In the rows, zero is written as 128.
runs of hidden systems
koma, trace 1 (11 x 20)
[[160 157 144 132  79 136 103  93 104 148 116 161 156 125  96 138 135  79
   66 161]
 [ 82 148 131 119 134 111 141 126 116  93 107  84 171 107 218 135 117 127
  141 111]
 [130 119 135 123 115 137 135 120 129 165 171 150  45 137 129 126 169 149
  178  79]
 [152 159 112 129 100  92  99  99 115 173 112 152 172 146  87 133 138 100
   54 139]
 [ 99 130 141 102 148  79 143 136 103  87 106  95 143 118 211 141 117 130
  156 153]
 [133 102 104 126 158 134 102 131 132 159 151 141  48 147 120 127 147 142
  165  66]
 [166 129 128 139 119  91 110 121 128 148  87 161 167 150  83 114 155 130
   58 158]
 [ 87 110 115  87 152  92 149 159 115  74 108 114 151 121 181 149  91 111
  153 154]
 [127  81 130 158 180 146 110 112 133 129 165 145  60 127 100 119 139 154
  160  72]
 [170 144 113 137 119 129 147 148 140 140  78 174 159 120  73 114 149 128
   59 152]
 [ 79 103 119  97 132 104 167 145 120  88 133  98 181 112 151 134  68 141
  158 150]]
Vud, trace 2 (11 x 20)
[[180 159 118 163 171 152 137 107 122 133  77 138  93 149  86 113 111 170
  159 116]
 [145 118 130 122 124 151 142 176 125 204  89 127 112 151 128  93 122 121
  128 198]
 [147 128 187 118  90 153  88 125 130 149 187  82 135 120 118 120  72 128
  134 148]
 [155 145 171 161 157 167  81 122 163  88  90 119 133 160 145 113  97 110
  143  84]
 [109 130 160 147 136 124 168 180 179 135  94 127 158 149 181  97 162 113
  120 161]
 [106 173 136 112  75 131 152 131 157 106 195  85 159 117 151 168 121  99
  127 152]
 [146 197 100 151 150 109 112  78 129  80 114  88 153 139 140 151 126 150
  127  84]
 [142 161  95 114 126  88 155 154 128 155  72 128 102 151 174 123 188 150
  138 134]
 [119 120 105  87  65 101  92 126  98 159 173  96 124 140 132 145 155 133
  112 165]
 [155 123 156 125 128 100  49  67  84  90 135 130 108 136 126 141 129 133
  121  94]
 [115  73 130 135 160 129 103 152 115 107  66 163  95 130 175 106 189 117
  123 122]]
rafen, trace 3 (11 x 20)
[[108  89 152 112 147 113 129 174 120  92 115 111 123  92 199 126 148 122
  108 184]
 [109 114  96 140 127 159 144 121 160  52 187 130 107 110  96 162 146 140
  143  93]
 [114 134  73 178 148 134 144  73  92 153  75 146 146 150 104 119 168 139
  119 127]
 [137 151 135 102 106 120 179 149  93 158 126 111 114  81 158 135 130 138
  126 211]
 [144 119 135 115  87 173 113 121 132 124 188  97 112  99  78 125  99 179
  146  95]
 [147 141 134 144 132 153 123 100 110 164  57 165 119 174 115  99 113 135
  168  87]
 [103  96 163 101 117 119 133 181 125 184 118 126 117 130 196 105 129  99
  137 168]
 [116  84 196 135 110 145 119 128 169  65 194 134 132 104 119 131 131 133
  131 102]
 [ 88 140  93 165 143 148 141  93 138 122  84 174 167 147 118 128 136  85
  123  65]
 [ 98 146 126 126 137  59 179 132 119 172 131 113 154 116 178 131 161 126
  112 171]
 [152 143 143 103  84 119 133 115 135 106 208 132 130  82  78 165 115 137
   93 132]]
mezu, trace 4 (11 x 20)
[[113  68 154 114  96 107 100  87  96 132 168 161 111 135  94 121 132 156
  154  88]
 [156 106 141 139 148 135 108 103  87  92  45 187 131 117 111 116 132 129
  108 123]
 [ 63  77 134 119 127 160 161 147 116  98  99 142 145 106 180 114 113 104
  166 127]
 [ 97  91 132 127 137 101 185 118 143  98 182 188 100 114  83 157 150 114
  148 127]
 [133 152  57 141 168 114 168 129 117 102  76 152 144  95 104 148 148 132
   82 144]
 [ 81 130  90  95 116 121 196 168 124 158 123  92 157 100 161 119 116 165
  159 141]
 [134 106 106 101 112  88 145 132 136 162 184 138 131 140  41 130 101 170
  128 127]
 [176 148 126 141 147 129 120 126 118 132  69 120 181 115  82 103  84 168
   83 134]
 [109 118 164 109 119 167 149 163 145 152 124 100 157 129 143 100  46 128
  176 134]
 [134 119 180 151 147 114 137 116 179 131 193 159 126 141  72 138  90  97
  124 120]
 [166 196 134 149 172 130 142 135 158  94  86 135 145 119 136 148 105  85
   91 139]]
Savut, trace 5 (11 x 20)
[[108 122  46 104 116 124  97 128 111  99 107 133 165 166  90 157 110  88
   99 149]
 [144 167 130 148 170  93 143  70  62 119  96 114 112  96 165 151 140 141
  126 156]
 [136  70 136 124 128 135  95 143 106 159  89 171 102 102 129  84 164 159
  106  75]
 [ 91  76 110 127 115 108  93 107 121 110 139 116 197 165  84 126  98 125
  106 153]
 [122 143 147 148 171 133 163  73  84  90 112 158 113  87 137 158  96  94
  148 142]
 [106  96 146 144 162 113 145 135 134 181 147 140 117  78 139  94 149 167
  114  57]
 [111  96 117 109  73 135 140 128 144 119 149 158 187 141  45 127 102 135
  113 133]
 [109 167 110 114 160 108 179 105  95 141 134 129 125 111 138 165  63  92
  163 155]
 [175 148 182 129 134 120 143 134 122 193 133 130  95  76 126  96 129 180
  116  95]
 [116  92 126  78  88 116 122 175 167 139 121 149 168 176  94 100  86 135
  140 110]
 [135 161 167 125 140  96 141  95 117 115 161 103 126 156 138 164  78  94
  167 190]]
mezu, trace 6 (11 x 20)
[[120 132 137  90 124  37 180 150 144 173 146 167 143 130 119 140 130 113
  108 151]
 [136 157  71  94 135  91 113 119 110  85 127 101 164 108  99 160  74 149
  102 108]
 [135 146 138 144 156 119 167 123 134 157 100  98 138 148 127  89  91 196
  188 100]
 [122  85 138 112 141  92 103 159 159 168 123 152 151 197  89 110  85 100
  122 150]
 [146 135 176 134 147 106 113 121 149  43 130 105 177 118 127 137  86 136
  103 146]
 [138 150 120 146 173 177 156 142 152 103 123 107  85 153 132 137  85 118
  200 134]
 [108 116 132 175 172 104 139 141 189 160 161 126 140 173 124 119 162  96
  101 152]
 [169 175 119  95 107  95 118 158 155  78 134  98 131 135 139 167 137 121
   97 181]
 [130 163  79 156 131 166 107 107 124 134 161  43 107 141 133 132 123 169
  157 117]
 [165 119 157 147 128 115 107 150 146 207 127 122  95 171 118  87 167 158
  121 142]
 [145 118 136 109  73 144  39 140 126 110 125 106 163 149 131 125 125 102
   75 141]]
Kelu, trace 7 (11 x 20)
[[ 94 111 105  99 101 158 137 135 110  92  75 185 113 122 168 138 150  90
  155  88]
 [ 70 135 111 152 137  88 130  70 104 148 159 111 143 115 173 142 178 114
  111  96]
 [146 135  99 113 113 128 156 141 113  94 113 147 114  56 117 131 169 189
  105  84]
 [101 127  47 115 128 103 134 124  83 156  81  90 140 155 146 122 144 160
  142 149]
 [156 103 152 124 165 110 133 140  86 175 132 133  60  75 150 116 158 156
  116 148]
 [125  91  79  95 169 109  75 165 111 121 118  99 151 108 115 125  72 139
   86 127]
 [133  65 188 143 143 124 117 104  85 112  91 145 128 133 127  91 118 167
  157 158]
 [ 76  88 107 129 167 153 158 129 108 128 142 163 130  94 116 142  81  64
  130 149]
 [118 128 169 160 129 106 148  73 117 113 172 104 190  95  96 123 101 162
  110 136]
 [135 140 106 110 109 167 207 140 126 115 106 160 130 113  71 132  86 149
  176 139]
 [123 170 126 157 137 103 166  95 126 212 147 101 151 156 110 128 110 116
  130 176]]
Vud, trace 8 (11 x 20)
[[137 149 144 112  58 161 136 142 122 113 158 103 124  68 163 136 173 147
  102 140]
 [ 98 146 112 150  86 151 115  55  97  84 123 114 150 161 133 141 146 137
  170 105]
 [121 154 136 158 160  96 142  94  91 181  91 150 108 122 181 125 175 100
  118 125]
 [114 122 112  93  66 155 110 153  98 160 142 116 121  58 163 121 159 139
   96 112]
 [ 98 111 138 135  76 137 104  62 101 115 145 147 150 150 109 122 138 143
  162  65]
 [102 119 129 139 171  97 128 105 102 163  82 186 129 127 162 125 141  70
  112  97]
 [ 89  87 122  95 107 124 143 172 123 157 153 132 137  49 148 112 143 142
   88 105]
 [ 99 117 104 118  91 141 132  88 137 104 167 161 144 140  73 144 114 132
  153  53]
 [108 124 104 145 197  81 152 108 119 153  78 180 149 136 110 126 109 101
  109 106]
 [121 109 107  75 132 111 170 193 131 171 146 136 111  65 128 123 108 152
  110 124]
 [128 104  92 112 104 148 108 119 146 124 170 128 139 156  44 131  85 154
  140  84]]
koma, trace 9 (11 x 20)
[[143 104 165 159 140 121 122 113 128 160 114  96 136 184 114  79 120 186
  176 155]
 [155 110 145 105 126 163  81 189 146 147 110 138 106 147 133 123  97  68
  110 170]
 [115  97 152 146 125 130  76 127 170  57 137  99 174 159 136 113 130 150
  115  87]
 [120 128 134 140 117 162 178 142 170  85 136 181  94 150 121 147 165  78
  158 147]
 [ 90 131  95 163 145 124 139 115 159 141 195 101 176 104  99 144 132 112
   75 123]
 [163 167 134 128 113 126 169 117 108  72 141 112  92  74 135 162 157 164
  137 179]
 [118 163  41 139 131 169 133 105 102 173 120  89 126 141 102 129 100 142
  155 109]
 [150 110 179 149 102 140 120 118  92 175 115 101 129 126 138  88 147 166
  126 199]
 [133 127 107  79  90 171  60 163 108 127 103 107 123 132 165 132  92  89
  125 115]
 [106  92 173 160 102 136 100  86 133  96 121 136 147 171 148  98 170 144
  149  86]
 [ 97 132 127 114 101 140 146 155 153 149 132 185 117 122 152 148 166  43
  104 131]]
rafen, trace 10 (11 x 20)
[[174 146 166  89 107 145 130 149 155  60 154 123 103 123 111 154  77 142
  167 130]
 [108 101  84 155 161 161  66 115 131 160 109 120 125 189 119 108 113 111
  140  78]
 [147 122 174 146 162  92 151 153 135 117  84 144 105 139 182 118 173 120
  127 186]
 [ 96 104 104 117  93 176 118 160 157  81 185 104 140 105 119 152 132 103
  100 143]
 [124 157 116 191 155 126 138  53 118  93 110 117 144 143 116 132 148 162
  151  87]
 [130 175  85 116 115 130 160 149 111 204 105 141 101 117 145 140 160  91
  107 166]
 [151 119 161 108  75 122 102 129 112 111 169  75 150  99 123 116 124 198
  120 152]
 [151 165 123 118 114 171 114  97 124 118 116 161  94 147 106 147  89 104
  178  69]
 [106  93 126 129 147 109  94 151 108 201  87 112 129 151 187  82 155 137
  120 117]
 [138 105 192  95  98 116 146 161 151  62 158 161  99 112 144 145 148 118
  142 159]
 [ 72  93  82 146 125 169  90  96 120  98 139 132 166 129 113 135 118 103
  118  70]]
Kelu, trace 11 (11 x 20)
[[134 124 117 153  94 194  85  87 125 139 141 126 123 170  76 116 107 132
  160  87]
 [119 158 156 169 120 195 152 133 148 165  88 140 158 111 159  99 133  86
  116 115]
 [ 98 148 149  80  57 106 139 142 151 165 182 118 162 111 155 127 117 115
  127  87]
 [161 160 109 122  86 132  97  88 114 153 123 156 108 152  84 130 145 145
  137  55]
 [135 184 117 140 148 130 136 134 129 163  45 146 145 131 179 116 142  96
  108  99]
 [107 120 154  76 112  46 129 154 137 150 149 138 127 118 185 127 153 132
  118  99]
 [147 112  79 108 132  88  77 101  96 106 115 167  93 143  94 152 158 136
  112  88]
 [127 138 109 163 181 113 131 111 100  93  47 127 134 123 182 128 157 125
  117 142]
 [ 82  77 131  99 152  72 168 161 127 102 159 131 112  94 173 137 150 146
  137 142]
 [131  85  66 134 138 117 102  94  92  92 157 124 111 124  64 149 154 165
  110 145]
 [144 133 113 163 174 172 155 119  90  97  69 100 124 102 144 123 119 155
  133 187]]
Savut, trace 12 (11 x 20)
[[159 152 139 131 173 113 157 163 176 102  94 158 163 106  92 127  90 118
   76 132]
 [101 111 130  86 115  74 183 147 122  95 155 118 112 113 157 137 137 181
  185 127]
 [164 116 126 137 130 152 114 119 130 176 174 151  65 155  60 136 124 123
  145 148]
 [146 140 115 131 176 117 152 188 166 138  87 111 167 125 126 111  88 126
   90 175]
 [132 117 165 103  96 131 154 138 108  76 135 106 103 107 157 126 133 190
  195 143]
 [126 101 121 153 149 168 100 134 152 183 153 130  76 189 103 112 123 108
  168 120]
 [138 148 156 161 143 144 147 155 174 115 114  97 185 118 136 115 120 112
   77 189]
 [108 133 125  97 101 165 155 144 125  66 134 109  94  95 183 145 136 150
  185  98]
 [131 142 106 175 123 161 103  97 152 188 169 100 102 181 103 120 163 132
  140 108]
 [139 161 117 131 105 160 146 162 152 119  81 136 174 123 134 128 142  81
   72 176]
 [110 145 108  90 100 127 113 127  89  96 139  75 106  99 201 145 136 159
  159 107]]

runs to name
trace 13 (2 x 20)
[[170  97 136 124 193  79 115 154 120 168  99 163  84 120 113 107 132 160
  103 115]
 [103 116 106 107  91 140 104 160 152  83  80 123 204 153 143 108 119 126
  110  99]]

mezu
trace 14 (2 x 20)
[[128 124 109  82  86  84 109 136 119 159 144 105 158 187  95 132  90 136
  143 173]
 [135 103 170 156 178 134  68 103 103  91 119 112  99 152 165 134 108  88
  143 159]]

koma
trace 15 (2 x 20)
[[116 114 117 146 124 201 116 174 143 129  58 109 147 137 172  88 138 122
  124 132]
 [ 96  96 176 128  76 142 150 123 149 124 203 132 122 134 131 136 146 104
  155 170]]

mezu
trace 16 (2 x 20)
[[ 68 114 155 138 118  97 122 103 141 118 118 120 207 138 173 106 132 118
  117  78]
 [107 115 124 104  74 131 174 107 106 110 134 199 107  99 115 142 176 136
  144  91]]

Kelu
trace 17 (2 x 20)
[[104 126 166 141 150  98 114  75  82 118  84 132 159 138 189 119 103 107
  156 112]
 [112  91 202 145 123 123  94  94 120 140 155 170 125 102 144 111 140 104
  110  75]]

Savut
trace 18 (2 x 20)
[[109 116 126 150 168  96 180  91 100 105 162 122 119 112 114 158 123 124
  138 213]
 [151 137 120 142 173 133 172 135 146  88 167 104 119  92  77 150  91 168
  130 168]]

Kelu
trace 19 (2 x 20)
[[160 155 120 123 157  94 178 149 141 166 148 106  82 154 110 132 123 174
  175 171]
 [177 117 151 108 123 150 143 194 152 160 109 130  92 137 108 102 124 153
  133 193]]

Savut
trace 20 (2 x 20)
[[105 157 110 160  97 151 194  91 127 170 130 162 173 110  81 126 143 113
  108 122]
 [124 173 151 121  89  98 175 102 106 191 133 106 185 102 127 114  98 154
  125 143]]

rafen
trace 21 (2 x 20)
[[ 84 124 128 136 108  95 109 124 177 156 165  95 191 171 139 113 134 129
  118  76]
 [150 145 177 116 114  92 139 119 133  97 164 158  70 131 146 171 165  91
  138 176]]

koma
trace 22 (2 x 20)
[[133 126 120 109  65 176  93 146 122 106  84 165 139 128 143 131 152  70
   96 127]
 [ 88 151 149 127 109 120 102  78 102 122 149  95 129 129 208 141 135 104
  161  79]]

Kelu
trace 23 (2 x 20)
[[126 149 135 157 133 123 195 101 133 133 145 157 139  63  96 129 155 168
  107  85]
 [124 172  53  93  95 102 179 139 109 146  91 118 168 132 104 136 118 160
  124 146]]

Kelu
trace 24 (2 x 20)
[[101 102  99 108 116 159 119 150 135  92  84 123 199 147 110 110  64 127
  132 110]
 [114 103 192 151 149 117 191 108 139 112 156 138 137 131 104 120  84 142
  182 164]]

mezu
trace 25 (2 x 20)
[[ 97 141  94 101 145 102 129 156 129 173 127 114 156  82 167 120 111 128
   92  57]
 [116 126 104  87  86  92 129 138 157 144 147 148 149 145 103 120 139 161
  132  43]]

Vud
trace 26 (2 x 20)
[[163 179 107 148 173 111 102  83 127 128 156 127  99 108  95 168 113 114
  101  77]
 [173 154  75 106 143  95 110 168 126 156  58 120 140 145 125 114 136 163
   86 135]]

rafen
trace 27 (2 x 20)
[[111 122 138 137  86 148 128  90 121  64 182  85 146 109 109 137 139 184
  152 116]
 [108 148  82 166 151 173 167 108 140 164 115 165 102 157 108 138 134  77
  154 109]]

Savut
